In the rows, 128 means zero.
One turn or mirror swaps these rows in pairs. Which row does each one swap with?
The rows were stretched afterwards, more along some directions than others.
q_608: [131 116 118 127 135 170 102 106 137  92 141 141 117 109 125 135 136 103
 130]
q_111: [137 130 125 143 118 161 106 107 109 101 130 127 131 100 121 123 111 120
 144]
q_105: [148 102 119 113 155 133 130 103 132 130 105 146 126 103 103 134 113 122
 126]
q_804: [137  84 122 161 145 112 127 151 122 136 115 159 151 131 155 121 134 122
 131]
q_990: [121  87 142 153 132 134 129 152 118 110 135 156 147 125 158 130 131 109
 131]
q_132: [169 133 104 154 154 136 117 153 111 137 124 167 136 118 127 125 128 103
 124]
q_964: [161 110  98 188 150 108 119 125  91 160 116 161 156 129 144 120 121  90
 128]
q_417: [149 125 107 175 146 111 135 136 104 156 126 159 137 104 125 120 104  86
 130]
q_344: [136 125 127 109 128 134 106  86 133 107 120 134 136 122 105 133 134 127
 135]
q_177: [170 132 106 153 128 145 106 119 105 138 111 159 131  96  98 115 118 101
 140]
q_19: [147 120 125 113 146 124 122  80 137 105 100 144 139 106 117 131 127 130
 119]
q_14: [157 125 118 123 141 108 108  89 118 124 105 131 146 119 118 135 128 109
 124]
q_228: [139 111 141 116 137 105 128 113 134 117 107 142 153 111 125 139 115 143
 128]
q_3: [156 135 116 118 142 131 106 110 120 116 120 153 134 112  90 126 123 111
 137]
q_685: [154 123 126 180 139 103 123 118 135 141 137 141 130 118 123 137 117 108
 119]
q_950: [147 119 118 138 162 112 116 100 136 103 119 141 146 122 129 131 123 132
 117]
q_481: [153 124 111 166 129 126 118 117 126 124 121 142 129 115 143 116 146  99
 116]
q_163: [151 104 128 134 152 106 125 112 131 126 123 149 138 129 136 144 131 116
 116]
q_978: [135 149 116 104 132 150 126  99 136 125 123 122 113 111  90 138 123 116
 124]
q_321: [128 116 115 106 172 133 112 133 134  92 126 155 133 126 136 130 134 107
 131]
q_183: [154 120 118 125 154 104 117 110 129 129  98 156 147 129 115 135 145 120
 123]
q_421: [162 151 107 151 121 130 119 101  99 158 118 163 140 101 109 115 121  87
 135]
q_898: [166 145 102 181 139 129 115 132 126 150 140 150 112 120 111 132 128  87
 126]
q_897: [119  79 127 108 139 138 132 133 134 121 108 150 141 127 149 119 145 135
 121]
q_600: [130 130 123 131 127 152 118  82 138 110 139 147 119  98 133 127 125  97
 131]
q_647: [173 131 120 152 164 127 104 143 114 113 108 169 153 123 101 122 132 107
 147]
q_800: [153 100 145 124 140 110 118 136 118 113 103 168 157 120 118 134 133 123
 133]
q_571: [155 138 118 110 158 113 112 113 122 120 101 145 147 110  76 133 114 124
 138]
q_332: [119 105 150 121 143  90 114 108 135  95 123 143 147 110 141 139 116 120
 136]
q_74: [171 102  97 156 167 113 113 124 104 149  99 156 159 139 122 119 132 125
 122]
q_191: [127 126 120 116 132 152 109  93 118 105 127 130 131  96 112 130 102 105
 144]
q_775: [148  93 128 150 124 128 129 142 108 152 103 155 146 115 132 118 134 128
 127]
q_479: [155 118 136 159 143  78 116 127 128 125 129 165 152 115 144 138 117 109
 124]
q_136: [164 155 110 129 125 137 103 111 101 131 114 154 141 103  88 127 126  97
 134]
q_764: [138 125 120 162 134 129 131 119 127 134 132 141 137 121 144 137 131 111
 117]
q_962: [125  98 115 134 143 151 138 116 131 118 120 148 147 123 150 122 130 141
 129]
q_717: [142 118 117 163 138 109 138 144 118 138 126 161 136 126 149 116 146 100
 113]
q_71: [156 140 118 177 107 145 117 115 117 142 140 143 132 114 120 124 129 113
 127]
q_73: [145 106 110 162 149 160 122 138 127 131 133 139 127 117 120 131 120 118
 129]
q_979: [143 125 113 157 128 165 119 127 119 126 148 144 121 111 122 125 120 105
 130]
q_829: [162 125 113 138 137 130  90 115  92 118 103 148 148 115 101 116 120 113
 155]
q_550: [171 127 110 168 150  94 122 121 105 148 113 172 169 124 129 128 114 120
 137]
q_637: [134 123 126 130 150 166 122 132 115 105 124 136 148 119 117 129 120 117
 143]
q_118: [142 111 123 113 141 122 130 107 132 140 100 132 135 123  95 128 132 134
 121]

q_804 swaps with q_228
q_74 swaps with q_950
q_829 swaps with q_111

One turn or mirror swaps these rows in pairs. Which row does each one swap with?
The rows were stretched afterwards, more along some directions than others.
q_146: [133 102 105 154 139 104 119 110 106 124 135 118 146 148 117 129 102 117]
q_878: [142  95 118 156 150 148 119 117 119 124 103 131 152 159 113 133 121 126]
q_467: [127 123 120 158 154 129 123 165 130 128 109 121 153 131 116 142 119 133]
q_982: [106  97 113 164 163 127 114 128 111 104 130 119 165 142 114 113 111 159]
q_336: [130 113 123 155 142 155 118 156 141 115 134 118 143 145 121 120 126 156]
q_291: [143 100 123 150 151 151 120 114 121 123 101 133 151 153 115 128 129 126]
q_523: [124  99 119 144 191 128 107 135  93 133 109 121 176 125 108 107 129 150]
q_126: [130  96 108 154 140 108 123 110 102 117 139 115 151 146 119 131 103 122]
q_514: [140 116  94 132 150 130 113 119 118 135 116 125 133 137 107 123 114 121]
q_269: [102  85 111 150 160 152 127 137 116 142 128 116 188 111  95 118 123 130]
q_556: [100 111 135 112 173 157 126 105 103 145 132 108 154 109 113 130 134 147]
q_638: [133 103 108 155 134 106 120 112 102 122 137 118 146 140 119 135 108 121]
q_368: [122 100 130 128 122 162 129 116 136 147 143 119 126 139 126 143 134 158]
q_10: [ 90 100 123 136 154 161 126 118 114 141 132 132 145 131 118 128 145 145]
q_984: [130 102 108 145 161 116 109 155 125 140 108 120 168 138 104 110 115 121]
q_941: [111 114 123 149 140 128 100 125 102 147 121 127 113 159 121 132 124 171]
q_506: [119 100 106 155 158 138 121  99 111 158 107 129 154 112 105 125 132 144]
q_609: [135 110 108 145 158 116 111 155 132 139 106 117 164 138 104 109 117 123]
q_511: [133 115 123 153 139 150 118 154 142 116 135 118 140 146 122 120 124 159]
q_852: [132 104 107 142 158 114 109 148 125 144 109 120 165 138 104 112 116 125]
q_606: [126  91 113 181 157 114 108 145 116 128 100 130 144 152 113 144 112 131]
q_587: [140 109 104 138 140 131 126 113 138 115 128 132 137 144 124  97 100 116]
q_329: [137 116 122 151 140 150 119 159 146 113 131 117 143 148 124 116 126 151]
q_106: [ 96 108 137 113 162 155 124 101  96 148 136 112 150 110 115 135 131 151]
q_484: [112 100 124 139 129 159 139  99 109 139 116 133 129 129 126 124 124 149]
q_627: [138  91 118 140 173 137 123 116 124 108 109 125 135 150 121 101 109  89]
q_814: [111  98 132 138 131 162 138  99 104 138 122 131 133 124 126 130 125 154]
q_499: [ 83 127 114 156 121 136 131 128 127 149 122 138 140 129 106 117 119 150]
q_676: [122 106 137 132 173 160 129 105 111 124 114 121 162 101 129 133 140 132]
q_113: [100 137 136 148 130 128 115 101 110 157 110 126 110 114 112 141 127 159]
q_877: [140  98 121 150 153 152 122 119 120 119 102 132 152 160 116 123 121 125]
q_125: [146  93 117 155 153 142 119 126 120 118 105 132 157 161 112 128 120 117]
q_451: [146  98 115 155 152 152 122 124 123 121 102 136 158 157 113 125 125 123]
q_875: [122 115 141 120 160 159 129 123 105 116 125 136 161 102 137 113 149 148]
q_719: [108 101 130 138 122 158 142  94 107 137 124 135 131 123 126 127 123 152]
q_384: [102 106 140 116 159 162 129  96 101 148 140 108 153 107 115 142 134 155]
q_926: [143 119 128 133 166 162 125 134 135 135 116 133 171 108 126 119 146 146]
q_996: [103 110 139 116 164 158 123 105 100 146 134 114 153 106 115 140 133 145]
q_89: [130 127 124 145 139 123 117 107 115 123 114 133 146 131 122 116 111 177]
q_825: [121 105 117 128 158 120 102 116  88 168 124 117 139 139 107 143 122 153]
q_301: [131 108 111 151 131 132 104  96 105 166 124 135 121 132 106 131 115 139]
q_976: [112  88 127 143 159 159 119 116  95 125 127 127 154 148 120 106 123 160]
q_937: [105 108 134 174 156 127 114 163 108 110 120 134 155 137 122 137 110 129]
q_616: [140  99 104 157 135 105 115 112 105 119 136 117 145 152 118 131 100 120]
q_317: [132 114 105 148 163 147 124 155 141 129 105 137 159 133 100 120 117 102]
q_267: [136 105 107 151 139 106 120 112 102 123 136 116 146 143 119 132 102 122]
q_667: [116 116 124 146 147 143 131 119 131 104 117 121 153 144 127  92 108 157]
q_16: [ 86 118 127 149 117 142 145  92 113 132 120 131 120 121 121 135 122 150]
q_372: [123 101 123 106 164 157 119 124 103 144 135 142 163 126 113 114 144 128]
q_972: [104  93 129 139 124 162 142  98 103 142 125 132 140 127 124 131 125 151]

q_556 swaps with q_484
q_368 swaps with q_269
q_125 swaps with q_616
q_587 swaps with q_317

One turn or mirror swaps these rows in pairs. Which row does each one swap with?
The rows were stretched afterwards, more along some directions than others.
q_343: [131 135 135 134 131 113 115 110 115 140 127 116 104 141 129 110 103 142
 128 134 113 138 145 127 140]
q_410: [125 155 108 107 145 126 119 151 142 162 114 130 128 108 156 136 104 130
 159 119 145 129 144 108 132]
q_929: [154 150 133 109 121 127 119 145 143 163 122 121 127 128 170 142 116 132
 133 118 112 123 166 132 114]
q_96: [126 148 128 108 116 115 100 139 140 168 135 108 132 112 151 146 132 138
 138 143 120 143 148 109 133]
q_859: [138 109 120 133 123 123 132 117 114 129 114 141 135 115 116 107 120 133
 138 104 143 111 128 136 108]
q_131: [117 141 136 122 130 128 108 124 121 160 106 112 127 100 147 139 127 143
 136 125 143 149 175 121 109]
q_497: [129 161 110 116 147 125 116 153 142 155 110 129 125 112 156 135 109 139
 158 125 145 123 143 112 136]
q_309: [123 136 149 144 120 116 138  82 124 131 127 117 122 125 128 113 116 134
 105 120 135 132 141 139 113]
q_304: [112 129  98 117 118 111 128 136 132 149 136 144 140 130 124 119 134 114
 126 109 124 124 140 122 137]
q_117: [120 124 145 136 112 112 131  86 122 141 123 116 132 128 129 107 132 125
 108 114 134 134 141 138 103]
q_604: [132 147 128 122 139 106 119 128 129 138 104 111 132 110 142 111 117 144
 168 115 154 126 140 126 146]
q_6: [106 123  98 122 127 140 133 126 100 141 125 141 134 108 117 123 122 162
 120 118 131 136 145 133 128]
q_404: [134 103 122 123 124 125 131 118 112 135 115 136 135 113 116 111 114 143
 146 107 147 121 127 133 106]
q_411: [128 159  97 111 115 130 149 120 125 143 130 142 126 105 146 111 111 158
 134 108 130 118 145 140 141]
q_799: [106 147 113 111 163 127 119 159 136 166 116 124 137 113 131 157 119 148
 126 141 121 122 142 125 127]
q_588: [126 135 133 124 113 132 128 134 115 133 135 116 130 120 135 126 115 145
 117 118 120 151 154 107 113]
q_43: [125 100 121 113 109 121 131 109 126 168 122 133 125 119 105 151 117  97
 144 110 142 144 124 109 123]
q_787: [138 161 124 117 118 128 121 129 138 135 126 116 128  92 166 125 126 153
 148 124 128 122 153 136 124]
q_37: [116 133 112 117 120 104 119 113 129 145 125 131 134 112 112 127 131 107
 155 111 148 126 129 117 132]
q_440: [133 139 139 130 129 116 114 115 119 143 126 113 101 138 131 110 106 140
 121 141 122 148 162 136 135]
q_32: [128 167 104 114 148 130 121 155 139 157 114 138 126 111 154 138 110 138
 152 116 142 125 153 115 134]
q_175: [118 145  97 107 124 121 123 145 133 153 134 142 136 131 144 126 135 123
 130 111 122 127 157 126 141]
q_206: [140 153 124 119 113 130 120 134 138 141 124 111 129  94 164 130 127 148
 141 124 131 130 158 139 122]
q_644: [122  95 127 110 127 130 138 133 136 181 118 132 136 123 118 159 113 125
 127 117 131 139 132 117 105]
q_633: [120 102 123 113 120 121 130 117 133 176 122 138 131 118 105 159 121 104
 135 110 150 148 134 110 117]
q_528: [149 144 141 113 127 128 117 142 142 144 120 110 129 121 166 130 116 149
 134 123 109 116 153 135  96]
q_84: [110 149 113 106 139 121 107 165 143 154 132 120 138 108 142 147 126 144
 132 143 123 131 138 109 130]
q_631: [126 149 146 136 130 125 134 120 145 141 101 125 120 119 154 116  79 132
 125 107 139 122 149 134 104]
q_330: [111 154 122 128 130  98 112 147 137 140 114 117 133 104 136 133 110 138
 157 118 155 130 130 105 147]
q_496: [133 162 112 114 116 135 152 115 138 144 121 136 123 108 160 111  97 144
 128 109 131 116 149 145 125]
q_763: [140 117 129 118 135 117 133 111 118 143 108 122 133 112 124 104 119 142
 158 112 154 130 135 135 124]
q_124: [119 147 125 125 137 101 115 136 131 150 103 112 134 108 137 129 117 143
 168 118 160 132 139 115 146]
q_607: [124 137 105 117 111 124 115 156 143 129 131 141 131 101 140 121 111 127
 140 106 143 115 135 114 102]
q_483: [ 96 132 115 128 132 111 126 142 131 142 115 147 147 132 123 114 121 109
 117  99 138 129 144 120 126]
q_458: [102 132  90 117 129 141 136 120 105 146 125 141 139 109 117 130 126 159
 122 122 125 135 144 134 136]
q_34: [128 133 115 126  96 142 131 124 112 138 124 130 122 127 133 129 115 122
 117 100 111 149 166 122 126]
q_779: [110 133  81 110 127 139 148 124 115 143 136 145 132 106 122 117 122 162
 122 115 127 126 138 143 142]
q_732: [129 136 127 125 105 133 123 125 119 139 139 124 125 120 132 123 117 138
 113 103 117 153 167 121 121]
q_446: [137 139 129 120 132 105 127 119 125 157 102 120 129 111 134 119 118 145
 166 117 160 130 138 124 141]
q_162: [100 149 122 137 127 104 116 147 142 121 125 124 132 101 129 130 101 139
 138 112 149 122 127 114 131]
q_981: [140 158 131 121 117 130 147 116 143 146 111 131 118 115 166 115  86 137
 128 105 130 115 149 141 113]
q_777: [135 129 143 126 113 120 131  81 121 163 118 111 126 133 142 110 138 124
 115 125 121 144 164 140 116]
q_192: [129 101 131 112 123 118 131 118 139 180 127 135 129 116 107 151 115 105
 132 113 149 146 131 115 118]
q_548: [130 100 125 110 125 137 133 147 147 174 118 134 135 120 120 152 112 136
 125 116 123 132 138 136 102]
q_861: [131 113 112 113  93 117 125 122 146 132 153 137 112 123 128 106 108 138
 122 119  98 113 129 160 116]
q_157: [101 125  96 127 131 133 127 119  99 141 125 140 136 108 115 119 129 155
 123 115 126 130 143 128 131]
q_812: [141 132 148 116 108 118 117  86 130 167 121 104 127 124 150 115 146 125
 129 136 129 148 161 137 120]
q_478: [110 157 124 129 129  97 111 146 138 138 115 116 131 103 142 127 108 142
 157 115 154 128 135 107 146]
q_617: [139 156 130 119 117 122 114 127 141 142 124 113 131  89 155 126 132 145
 153 125 138 131 150 131 122]
q_211: [ 99 129 122 135 133 110 122 141 141 137 114 145 141 131 121 116 105 117
 125 100 136 123 135 120 128]
q_792: [139 159 134 123 118 127 146 116 146 147 111 129 118 112 166 115  87 135
 128 106 138 115 149 142 116]
q_863: [141 146 133 122 122 119 108 157 144 111 129 110 138 115 150 109 114 156
 138 118 104 101 134 136  96]
q_905: [122 146 134 116 133 128 124 134 113 132 142 113 127 112 125 131 115 153
 131 126 129 152 150 103 121]
q_790: [138 115 124 125 130 123 132 116 115 136 107 132 138 119 119 116 116 138
 151 110 147 121 129 132 112]
q_460: [125 136 129 125 100 137 124 116 117 138 130 125 126 121 132 124 119 128
 115 107 122 158 169 115 116]
q_649: [134 139 121 115 123 133 124 162 131 149 117 121 132 120 136 134 126 161
 117 129 118 133 160 132 110]
q_584: [124 153  95 108 124 134 151 120 137 146 128 139 126 104 148 115 108 149
 129 113 129 111 137 150 141]
q_847: [120 130 122  89 134 116 126 135 131 158 135 122 134 105 124 135 121 151
 151 125 127 129 128 110 105]
q_533: [138 115 114 125  99 119 134 123 141 128 148 143 115 124 127 110 108 134
 115 117  98 106 125 161 126]
q_310: [124 150 114 128 111 136 126 115 124 148 107 131 127 127 142 117 124 125
 118 107 118 134 177 145 125]

q_32 swaps with q_617
q_411 swaps with q_446
q_859 swaps with q_157
q_131 swaps with q_607
q_847 swaps with q_649
q_117 swaps with q_483
q_34 swaps with q_43

